First come named turns, each shown by rows before and after it. For each pair of rows after them, which turns, in which order, take the first row to the second? The first pair is done for you.
T:
[+1.65 -1.24 -0.96 +2.18 -0.02 +1.07 -0.13 +0.24 -0.85] => [+0.82 -1.59 -2.00 +1.23 -0.05 +0.58 +1.19 +1.13 +0.03]
[+0.64 +0.94 +2.87 +3.31 -0.40 +1.08 -2.77 +0.71 +0.30] => [+0.57 -1.28 +1.10 +4.23 -1.56 +1.40 -1.70 +1.69 -0.52]
[-0.95 +1.42 +0.95 -1.48 +0.54 -1.20 +1.69 -0.60 +0.98] => [-0.09 +1.79 +2.12 -0.53 +0.68 -0.87 +0.16 -1.41 +0.10]
[-0.38 +1.03 -1.52 +0.75 +2.33 +1.92 +0.65 -0.26 +1.16] => [-0.18 +1.28 -1.20 +0.93 +2.49 +1.92 +0.20 -0.51 +0.93]
C:
[-1.96 -2.12 +0.33 +1.70 -3.74 -1.56 -1.98 +1.19 -0.63] => [-2.04 -1.78 -0.14 +2.27 -3.76 -0.83 -0.92 +2.35 +0.15]
[-0.72 -1.23 +0.19 +2.55 -0.05 -0.08 -2.91 +1.30 +0.71] => [-0.71 -1.44 +0.21 +2.58 -0.05 -0.13 -3.02 +1.12 +0.61]
[+1.10 +1.82 +0.90 +0.97 +0.88 +3.72 -1.76 +0.01 +1.16] => [+1.11 +1.82 +0.97 +0.49 +1.28 +3.33 -2.49 -0.66 +1.11]
[+1.97 +1.35 +0.11 -1.91 +2.88 -1.02 -2.96 -3.11 -0.09] => [+2.26 +0.78 +1.24 -1.30 +0.86 -1.54 -2.70 -3.45 -2.50]
H:
[+0.39 -2.13 +1.11 -0.62 +0.61 -3.31 -2.27 -3.18 -1.49] => [+0.88 -3.53 +0.35 +2.18 -1.07 -1.85 -1.81 -1.17 -2.57]
[+0.47 +0.62 -0.88 +1.86 +0.26 +2.59 +1.69 +1.48 +0.01] => [-0.15 +2.58 +0.15 -0.72 +0.84 +1.30 +2.63 +0.15 +0.57]
[-1.67 -1.43 -2.24 -1.31 +0.08 -1.13 +0.13 +1.80 +3.54] => [-1.57 -1.83 -2.32 -0.43 -0.59 -0.74 +0.53 +2.57 +3.21]
Z:
[+0.18 -0.34 -0.06 +0.83 +1.04 -0.15 +0.29 -0.46 -1.02] => [+0.15 -0.02 -0.30 +0.81 +1.01 +0.25 +0.73 -0.16 -0.76]
[+1.30 +4.35 +0.75 +0.73 +2.41 +0.36 +1.36 -2.31 -0.82] => [+1.39 +2.90 +1.49 +0.65 +2.09 -0.90 -0.69 -3.52 -2.07]
[+1.07 +0.36 +1.01 +0.24 +0.73 -0.01 -2.36 +0.50 +0.88] => [+1.07 +0.98 +0.37 +0.28 +0.97 +0.68 -1.03 +1.20 +1.63]
[+2.24 -1.09 -0.02 -0.19 -0.28 -0.49 -0.43 +0.08 -2.41] => [+2.44 -1.17 -1.38 +0.31 +0.39 +0.42 -0.09 +0.86 -1.44]
Now pairs of rows:
Between the rows of a pair lie 2 to 3 turns.
[+0.79 +0.08 -0.14 -1.95 -1.42 -1.43 +2.24 +0.04 -2.32] => [+0.48 +1.51 +0.00 -2.25 -0.86 -1.11 +2.85 +0.74 -0.82]
C then T
[+2.16 +1.40 -3.11 +1.00 +0.64 +3.76 +3.19 -0.68 -0.79] => [+2.38 +0.83 -3.66 +0.20 +2.77 +3.39 +0.34 -2.38 +0.14]
H then C then H
[-1.64 -1.47 -2.81 -2.43 -0.43 -1.22 +4.16 +0.61 +0.30] => [-0.28 +3.14 +1.96 -2.94 +2.21 -1.23 -0.73 -2.98 +0.82]
C then T then T
[+1.23 +0.16 +1.38 +2.00 -0.42 -0.13 +0.40 +0.68 -2.70] => [-0.35 -1.32 +0.60 +0.19 -1.01 -2.07 +1.56 +1.13 -2.13]
T then T then Z
[-2.98 +0.51 +1.88 -2.94 -2.13 -3.00 +2.77 +1.99 +2.53] => [-2.26 +0.07 -0.74 -2.54 +1.87 -1.13 -0.41 +1.90 +5.73]
C then H then Z
[+0.09 -2.00 +0.40 +2.82 -1.95 +0.65 -0.16 +1.45 -1.01] => [-1.64 -0.12 -0.28 -1.23 -0.58 -0.84 +2.82 +1.44 +1.97]
T then C then H
[-0.45 +0.75 +2.12 -1.01 +1.08 -1.85 -2.41 -1.36 +0.78] => [+0.55 -2.05 +0.45 +2.33 -1.42 -0.13 -1.22 +0.35 -2.26]
T then T then C
[-1.24 +1.17 +2.91 +0.36 -1.58 -1.52 -0.03 +0.14 -0.31] => [-1.24 -1.86 +1.02 +1.90 -1.63 -1.27 -1.61 +0.72 -0.53]
C then Z then T
[+0.24 +4.71 -0.32 -2.14 +1.54 +1.16 +3.13 -2.23 +0.51] => [+0.30 +4.32 +0.25 -2.77 +1.52 +0.21 +2.08 -3.60 -0.48]
C then C
[-0.83 -2.34 +0.47 +0.21 -3.42 -1.78 -1.12 +0.73 -2.11] => [-2.31 +0.44 +0.72 -1.95 -2.16 -2.24 +1.03 +2.14 +1.77]
C then T then T
[-0.19 -1.82 -3.41 -0.39 +2.92 -0.78 -0.36 -3.00 +0.05] => [+0.16 -2.87 -3.56 +2.73 +0.64 +0.75 +0.97 -0.37 -1.27]
T then H
[+1.34 -1.23 -4.17 -0.79 -0.03 +1.39 +4.27 +0.24 -2.06] => [+0.92 -1.94 -2.76 -3.46 +1.33 -1.53 -0.01 -3.43 -2.37]
H then Z then Z
[-0.32 +0.70 +2.85 +1.27 -2.63 -0.27 +0.91 +1.11 -2.37] => [-0.65 +1.82 +1.27 +0.17 -1.93 +0.36 +3.41 +1.85 -0.89]
Z then Z then H
[+0.87 +4.30 +3.22 -1.91 +1.18 +0.13 -0.02 -2.77 -0.07] => [+2.10 +0.73 +2.01 +3.75 -1.86 +2.29 -0.57 +0.09 -3.23]
H then C then H
